In the rows, 128 means zero.
Y: 4 groups of rows, each row roughly a mix of its group's hidden directions:
Y (113 x 12):
114  144  77  151  153  105  93  73  127  116  155  162
97  118  130  132  124  159  149  143  83  105  59  97
143  118  166  97  147  119  105  93  82  96  183  132
111  121  133  125  158  106  170  125  126  136  176  57
148  105  86  156  121  127  114  91  112  71  132  176
110  151  170  155  126  120  173  133  174  122  104  75
169  88  116  169  85  99  108  101  142  103  101  151
118  126  164  97  47  113  98  116  132  110  123  107
114  104  141  141  142  168  129  95  98  131  56  159
167  87  118  167  91  96  105  93  133  102  106  157
142  100  118  130  136  103  93  82  83  103  147  182
136  145  108  141  121  172  96  132  109  148  88  196
98  164  170  97  138  140  140  158  144  178  123  83
92  150  97  105  156  134  127  78  184  129  145  98
180  164  133  141  129  157  153  120  83  146  132  183
124  172  167  87  133  150  119  176  149  168  109  107
158  174  146  116  110  113  110  171  166  158  172  108
131  139  127  149  121  120  114  176  148  150  183  64
117  82  103  152  86  111  113  171  131  185  115  127
86  90  84  127  108  104  114  140  176  134  152  88
94  142  161  128  139  121  143  140  154  190  133  69
158  106  135  123  143  101  152  100  150  101  171  63
90  164  126  132  151  141  192  147  161  157  133  95
147  104  179  107  107  158  149  170  127  153  75  131
91  160  148  102  136  148  162  159  145  169  138  74
137  50  174  124  124  152  170  136  135  144  121  123
140  57  179  122  127  158  165  127  132  145  108  139
92  122  105  123  121  135  155  137  79  84  73  99
144  114  104  133  148  118  98  102  89  86  138  195
123  112  172  118  113  163  163  169  110  130  87  81
121  92  89  164  126  108  135  78  104  79  143  157
107  141  170  131  132  128  163  139  155  167  125  57
114  133  111  132  127  127  107  61  95  76  170  128
152  107  151  105  126  103  144  186  130  80  176  117
107  119  143  103  150  107  106  80  70  128  173  153
155  108  95  139  116  122  114  103  118  53  134  172
87  142  160  123  129  129  147  148  143  192  136  73
107  145  70  113  136  130  143  102  184  129  177  110
126  159  167  81  183  138  124  80  138  108  141  117
154  131  157  99  159  100  146  135  161  122  151  58
173  140  107  157  96  133  169  175  108  100  146  162
105  150  156  85  182  136  118  77  160  125  126  104
159  129  114  141  113  163  95  118  116  146  80  194
141  95  187  123  118  172  149  154  127  160  83  121
122  129  77  128  128  74  123  126  142  105  197  123
122  124  94  119  123  122  156  181  197  160  135  111
169  94  110  180  86  106  128  113  162  114  92  139
95  147  127  143  130  154  117  150  107  200  93  162
96  146  149  108  153  108  151  130  156  102  168  63
131  120  155  107  140  98  159  122  151  113  165  53
158  120  154  94  150  89  153  136  149  109  155  65
92  79  110  143  99  107  104  163  151  169  99  102
146  139  122  138  118  128  129  99  84  60  179  144
133  141  111  174  103  144  116  84  67  114  110  162
130  146  174  75  179  128  124  99  137  95  158  112
145  145  128  133  83  145  121  169  171  82  79  122
147  174  95  174  110  157  160  117  111  99  102  162
117  174  72  106  121  79  120  119  119  84  141  146
119  99  80  161  81  112  113  118  96  99  173  133
89  149  165  123  140  126  142  134  160  175  135  65
94  119  135  124  129  97  160  141  140  112  184  65
152  141  176  110  102  143  138  193  146  160  125  95
83  169  128  114  133  143  184  150  157  158  137  92
123  127  165  93  51  122  99  131  138  122  118  92
155  84  120  139  128  81  151  107  137  97  172  83
88  167  124  121  139  144  187  151  162  160  134  93
112  88  87  170  76  114  118  163  127  160  108  127
130  151  124  128  151  137  109  59  124  123  108  193
137  106  101  94  94  125  79  109  87  119  151  177
100  104  104  107  128  122  167  105  87  73  86  139
128  120  150  121  136  162  134  94  107  128  57  177
149  182  155  129  111  146  95  180  144  171  111  113
115  152  138  108  86  152  145  173  171  145  108  78
158  130  129  131  118  154  98  107  116  149  67  189
145  124  93  165  208  141  149  137  121  131  127  159
62  150  104  153  127  159  124  148  97  162  125  166
108  170  64  151  137  95  88  124  123  113  161  115
138  125  178  116  108  157  153  186  128  147  107  81
133  170  117  143  121  111  102  169  149  146  182  78
163  140  132  111  97  139  82  147  149  93  91  181
113  113  163  125  115  78  137  127  177  122  145  66
106  133  185  128  84  104  142  109  153  133  121  68
103  113  128  113  134  115  93  67  106  85  174  109
140  120  96  159  116  163  108  96  99  133  99  194
139  102  97  158  121  108  119  87  140  55  150  143
134  144  125  103  100  100  148  189  138  115  163  74
84  99  72  133  108  109  116  128  176  135  150  91
81  135  139  116  149  106  167  154  120  144  171  71
137  52  176  124  127  156  168  128  131  143  113  131
64  157  109  155  136  163  119  130  105  161  110  170
148  124  166  159  110  132  129  163  84  120  64  150
84  77  127  126  111  95  101  160  159  126  113  81
98  85  125  163  151  166  129  89  94  124  79  132
119  105  155  82  153  108  130  173  181  143  139  92
131  133  149  150  126  141  121  173  145  156  170  57
174  115  113  139  104  152  99  125  109  148  85  190
158  149  159  82  167  132  138  107  117  104  190  137
137  45  171  123  125  147  168  134  135  143  126  126
160  118  99  128  123  127  108  116  112  61  117  188
146  118  139  114  132  95  143  123  162  79  172  69
175  178  139  109  160  158  159  108  116  145  152  167
139  104  125  152  160  97  113  74  91  100  144  176
172  90  116  157  141  110  87  101  102  96  120  173
123  149  141  107  198  165  125  174  110  151  136  103
173  116  118  139  114  147  100  118  112  153  77  189
194  134  157  89  119  123  99  135  162  98  95  136
110  139  73  91  138  146  120  129  94  134  163  186
116  94  130  137  117  82  160  132  138  119  179  68
75  109  100  164  138  122  165  118  90  158  168  109
152  136  76  148  170  158  130  163  132  101  111  177
130  112  141  152  55  96  144  101  168  131  108  102
136  107  109  152  162  101  123  77  93  111  149  184
81  148  168  126  134  125  140  123  166  168  131  68
the two rows of each list that fit no group, in list order (the others fit one group, some only roughly):
  * q389: 124  135  103  112  135  119  156  182  203  131  127  104
  * q5: 103  132  177  133  176  111  153  110  116  166  149  78
  * q113: 136  131  131  89  146  111  157  168  180  97  172  102
  * q533: 105  135  180  143  153  111  157  118  140  161  130  61
  * q155: 115  119  131  142  122  129  85  60  67  134  132  145
  * q632: 102  134  136  123  137  148  141  167  105  213  120  110
  * q362: 98  85  82  121  105  97  107  124  150  133  182  102
  * q456: 145  111  121  157  121  116  119  105  130  35  123  121
  * q774: 117  104  75  125  187  167  125  147  136  118  96  158
  * q802: 144  123  176  74  159  122  112  112  114  120  189  116
  * q839: 110  95  85  129  110  111  102  79  109  138  188  128
  * q820: 84  121  87  133  120  118  132  145  198  118  120  85

q456; q774
  * q865: 183  124  161  86  159  131  92  116  141  116  168  99
  * q831: 135  103  143  114  50  96  107  81  123  128  138  121
  * q661: 117  143  139  84  166  134  141  132  197  167  125  104
  * q256: 146  93  162  96  147  148  154  124  185  111  107  171
  * q764: 127  112  132  82  61  112  77  115  107  107  136  143
  * q840: 133  159  156  84  181  145  126  80  149  166  120  130
  * q678: 114  86  135  131  106  99  122  187  134  77  147  93
  * q413: 131  163  99  157  119  163  130  70  98  143  100  167
  * q70: 109  116  138  147  127  100  167  91  144  190  146  84
  * q904: 131  101  139  119  126  96  90  70  76  134  157  154
  * q716: 144  144  165  120  148  138  155  181  155  161  72  131
  * q325: 145  121  68  116  102  141  103  134  115  101  127  196
  * q728: 144  120  71  114  84  139  106  135  121  98  115  188

q865; q256
  * q116: 156  120  149  112  94  130  74  138  120  63  102  147
  * q14: 77  140  117  168  122  161  92  133  72  144  120  152
  * q866: 165  135  102  164  163  153  154  189  134  116  122  162
  * q733: 143  64  149  86  111  114  185  132  132  110  123  147
  * q92: 132  127  163  105  107  157  144  164  107  129  51  136
  * q430: 138  146  112  129  151  142  103  141  107  60  115  188
  * q205: 69  162  135  115  163  133  154  163  115  158  155  94
  * q62: 85  146  117  120  152  133  106  51  143  99  126  104
  * q654: 139  125  122  104  132  113  159  176  174  87  177  105
  * q500: 141  167  181  98  180  146  129  93  113  127  96  135
  * q49: 81  134  102  120  142  126  107  61  146  91  145  99
  * q805: 114  128  179  146  167  107  162  112  129  161  142  71
  * q757: 121  121  148  125  138  135  86  57  75  151  135  140

q14; q866
  * q905: 110  112  144  84  152  116  127  164  183  173  118  95
  * q560: 136  157  159  128  97  145  162  188  146  167  119  93
  * q531: 112  77  110  98  116  104  184  125  107  79  117  136
  * q880: 100  137  123  157  122  159  121  172  109  128  98  58
  * q709: 146  98  172  130  96  116  112  134  131  174  120  63
  * q923: 136  127  76  105  151  148  103  137  90  121  150  192
  * q706: 100  90  132  140  103  97  110  152  124  57  130  96
  * q51: 127  63  140  84  117  114  184  126  120  98  127  144
  * q314: 121  156  127  148  179  154  174  173  155  146  114  96
  * q567: 98  133  182  129  173  110  153  114  110  162  152  83
  * q849: 115  149  77  136  133  137  150  117  128  85  120  199
  * q385: 142  173  113  138  133  132  127  55  130  143  182  131
  * q231: 116  187  106  170  141  136  77  143  122  146  134  87
  * q834: 123  53  127  104  126  101  179  116  125  99  146  139
  * q620: 106  149  153  96  161  154  140  163  124  175  143  74

q560; q385
  * q439: 160  115  195  111  118  163  149  142  139  163  90  149
  * q955: 98  82  168  95  142  98  87  137  148  133  116  83
  * q193: 131  129  68  149  115  121  147  108  136  95  126  198
  * q66: 121  134  90  117  187  135  138  119  84  150  170  167
  * q525: 84  89  158  111  127  97  90  151  149  120  115  76
  * q546: 118  74  116  98  120  115  177  116  99  74  108  137
  * q163: 119  142  80  144  102  116  147  98  138  82  127  191
  * q579: 96  84  78  133  96  103  104  122  142  141  177  106
  * q690: 166  87  102  127  136  121  84  108  86  115  131  182
  * q796: 144  114  140  96  170  105  115  99  141  175  180  159
  * q464: 156  118  145  70  152  98  155  137  162  126  152  79
  * q173: 175  162  173  100  163  142  151  124  107  94  157  150
  * q237: 114  141  78  141  122  133  120  62  110  105  180  131

q796; q464
  * q210: 119  143  155  126  111  161  138  182  105  134  81  75
  * q610: 82  159  159  93  143  135  152  171  131  162  135  85
  * q894: 117  160  129  132  137  144  131  68  102  57  140  131
  * q469: 122  49  119  106  120  106  176  121  121  100  130  147
  * q27: 114  114  141  132  128  125  81  62  67  128  137  133
  * q191: 143  142  136  111  152  148  124  93  125  213  141  153
  * q340: 109  137  176  144  179  119  162  121  133  159  137  73
  * q57: 123  188  114  163  137  133  76  150  136  146  153  87
  * q345: 107  84  91  118  109  99  112  124  147  130  195  99
  * q46: 195  123  137  109  141  131  131  102  99  165  126  183
  * q137: 116  197  96  163  129  136  71  136  124  140  125  109
  * q942: 130  115  125  146  111  136  91  80  63  164  142  158
  * q617: 72  81  143  103  112  116  117  130  153  104  113  75

q46; q617
  * q685: 102  150  85  181  160  132  80  92  111  136  136  120
  * q996: 143  141  122  106  137  115  121  73  135  118  118  208
  * q979: 121  175  117  169  137  138  84  147  136  154  161  77
  * q815: 113  99  76  136  101  120  106  100  121  173  182  134
  * q187: 154  127  75  127  83  147  112  155  146  98  101  175
  * q981: 121  134  115  141  213  145  145  133  94  157  151  145
  * q294: 161  129  141  105  133  102  128  90  161  135  173  191
  * q860: 103  87  125  164  145  131  181  121  129  177  149  90
  * q914: 118  138  158  125  67  127  140  142  175  130  98  76
  * q321: 136  101  118  167  79  117  117  139  64  94  141  148
  * q383: 117  95  167  91  79  161  154  153  118  132  103  90
  * q368: 137  136  102  100  107  75  143  161  147  107  188  105

q860; q383
  * q628: 110  115  123  159  145  98  178  87  136  184  153  107
  * q125: 102  90  129  147  121  143  151  166  104  119  121  54
  * q216: 110  122  109  153  166  118  184  108  136  189  152  111
  * q136: 103  126  110  154  119  132  125  180  111  128  130  49
  * q402: 167  113  126  138  116  123  79  128  109  65  110  173
  * q301: 161  144  105  130  110  105  134  96  147  48  134  145
  * q587: 147  103  104  165  101  88  124  86  136  91  116  177
  * q327: 139  127  135  131  46  120  115  131  164  89  94  125
  * q695: 182  75  109  159  116  94  116  90  137  101  126  144
  * q200: 111  133  84  106  175  141  135  123  90  158  170  169
  * q580: 81  72  105  98  103  117  112  119  158  131  165  99
  * q91: 92  155  169  128  115  119  171  125  166  143  120  69

q301; q580
  * q502: 150  141  125  101  116  148  79  158  108  69  103  164
  * q703: 97  163  136  118  164  141  126  63  139  84  101  113
  * q179: 103  160  133  158  167  132  196  140  159  137  124  96
  * q259: 97  142  178  133  166  117  155  108  126  157  144  69
  * q989: 132  171  95  161  99  136  101  114  88  144  94  174
  * q282: 132  100  103  171  167  102  167  87  116  170  146  134
  * q112: 141  110  143  172  90  119  108  137  54  117  110  148
  * q422: 116  109  151  149  120  131  86  93  75  164  81  140
  * q883: 85  112  93  122  101  111  124  112  124  169  195  118
  * q144: 158  167  73  145  118  152  159  105  122  143  165  166
  * q911: 95  168  115  125  147  127  148  115  122  62  133  180
  * q151: 107  109  129  142  120  128  80  63  76  151  119  135
  * q68: 122  129  166  109  155  135  92  57  84  135  137  133

q989; q883
  * q140: 83  127  90  88  117  145  163  105  127  105  77  153
  * q355: 98  119  139  143  132  137  90  83  106  179  74  129
  * q357: 69  169  156  93  143  138  145  170  128  156  129  100
  * q890: 125  138  142  101  101  139  159  189  109  117  99  73
  * q653: 115  137  174  144  176  126  163  131  139  159  129  67
  * q22: 125  99  106  158  84  102  133  171  119  67  148  118
  * q331: 142  118  152  126  130  139  94  86  56  158  140  159
  * q33: 176  151  164  119  141  150  138  115  87  166  118  179
  * q973: 137  174  100  161  128  161  141  81  99  148  106  170
  * q16: 199  78  131  104  136  132  98  139  130  159  113  153

q140; q16
  * q668: 151  139  113  117  123  120  161  164  147  69  188  116
  * q787: 142  174  123  106  129  119  115  81  123  112  92  193
  * q876: 153  127  88  125  73  136  98  131  132  90  109  183
  * q882: 123  134  90  87  137  102  149  153  122  111  200  148
  * q279: 118  69  133  127  95  105  119  155  149  140  66  107
  * q798: 95  84  110  130  117  127  162  162  93  100  102  78
  * q376: 113  156  137  124  147  139  122  73  114  51  133  113
  * q514: 113  134  167  110  118  129  140  134  134  187  138  58
  * q577: 154  110  110  141  104  127  149  199  138  184  120  142
  * q305: 114  91  176  129  132  122  97  122  98  176  74  127
  * q949: 144  165  115  121  148  150  134  61  106  100  174  147
  * q518: 148  132  86  114  73  137  103  151  142  83  109  170

q882; q279
  * q434: 124  164  124  131  138  134  125  71  111  53  146  125
  * q886: 118  204  107  156  137  135  74  136  131  147  133  110
  * q204: 144  148  114  141  136  106  106  115  174  142  207  118
  * q95: 98  133  179  138  175  116  152  113  124  161  151  77
  * q435: 116  101  192  65  130  140  136  158  136  132  100  137
  * q600: 119  80  117  122  98  123  114  166  117  63  125  89
  * q601: 136  78  95  152  80  103  121  154  99  129  174  139
  * q251: 132  191  125  129  137  143  91  99  118  133  80  174
  * q669: 138  172  128  118  132  146  100  103  119  131  71  190
  * q47: 107  112  144  136  126  117  86  71  77  82  137  121
  * q223: 115  96  166  134  132  126  84  110  85  165  74  130
  * q696: 98  148  162  121  180  134  161  134  125  170  149  79

q435; q600
  * q741: 134  123  145  126  49  117  115  130  160  86  95  111
  * q667: 148  133  71  112  95  147  107  151  134  98  114  187
  * q788: 160  136  120  117  120  118  163  174  138  77  187  134
  * q599: 159  168  104  124  140  156  146  79  119  156  177  159
  * q480: 152  142  122  112  125  161  79  166  115  70  107  159
  * q512: 143  119  152  131  126  136  95  86  60  169  133  159
  * q897: 135  148  113  117  143  166  122  152  78  164  96  184
  * q885: 128  126  174  129  133  121  143  184  141  85  72  111
  * q351: 139  100  120  119  89  104  86  89  96  102  142  179
  * q473: 175  77  103  159  117  115  117  80  129  94  131  156
  * q443: 106  83  117  149  117  134  179  100  118  74  98  152
  * q779: 163  94  124  141  98  113  141  188  110  171  153  157
  * q583: 95  175  148  91  138  142  137  135  168  171  117  84
  * q813: 147  169  104  129  145  147  138  77  109  88  178  152

q443; q583
  * q161: 82  93  87  154  96  116  106  136  145  167  96  100
  * q404: 110  153  139  135  114  160  128  172  96  130  72  78
  * q915: 130  112  95  115  119  75  143  130  148  107  202  118
  * q246: 144  120  92  111  60  129  97  131  132  94  116  174
  * q934: 105  159  143  139  125  148  105  145  67  189  106  129
  * q228: 107  129  172  133  189  109  144  97  104  154  159  96
  * q919: 104  132  174  131  176  117  154  112  119  169  149  76
  * q790: 151  172  178  121  164  157  145  126  113  126  75  149
  * q710: 134  122  183  117  121  132  116  143  122  175  124  56
  * q186: 143  144  90  127  127  137  126  67  111  128  196  148
  * q302: 111  95  72  130  99  105  127  150  161  156  180  116
  * q72: 153  115  77  116  92  144  92  143  130  99  114  186
  * q94: 164  113  78  125  86  140  101  140  135  94  118  182
  * q794: 143  117  117  113  51  135  103  156  159  96  98  134
  * q306: 107  86  96  126  100  131  63  150  160  142  97  115

q934; q306
  * q230: 157  186  144  149  139  160  159  119  108  107  87  166
  * q573: 129  141  76  138  141  129  145  120  128  83  125  202
  * q459: 133  105  140  168  94  127  99  117  55  127  100  152
  * q117: 161  138  140  113  141  115  111  83  164  145  154  196
  * q255: 92  93  88  157  89  112  101  145  153  171  110  106
  * q520: 115  77  152  119  109  89  117  173  133  86  140  88
  * q145: 102  176  153  125  141  121  121  57  137  90  109  113
  * q470: 192  127  154  143  113  128  107  121  114  162  123  191
  * q261: 128  111  180  112  107  120  112  134  131  174  129  58
  * q737: 129  69  158  96  107  130  187  154  120  113  106  115
  * q463: 117  58  124  124  125  113  167  148  135  113  168  84

q145; q470
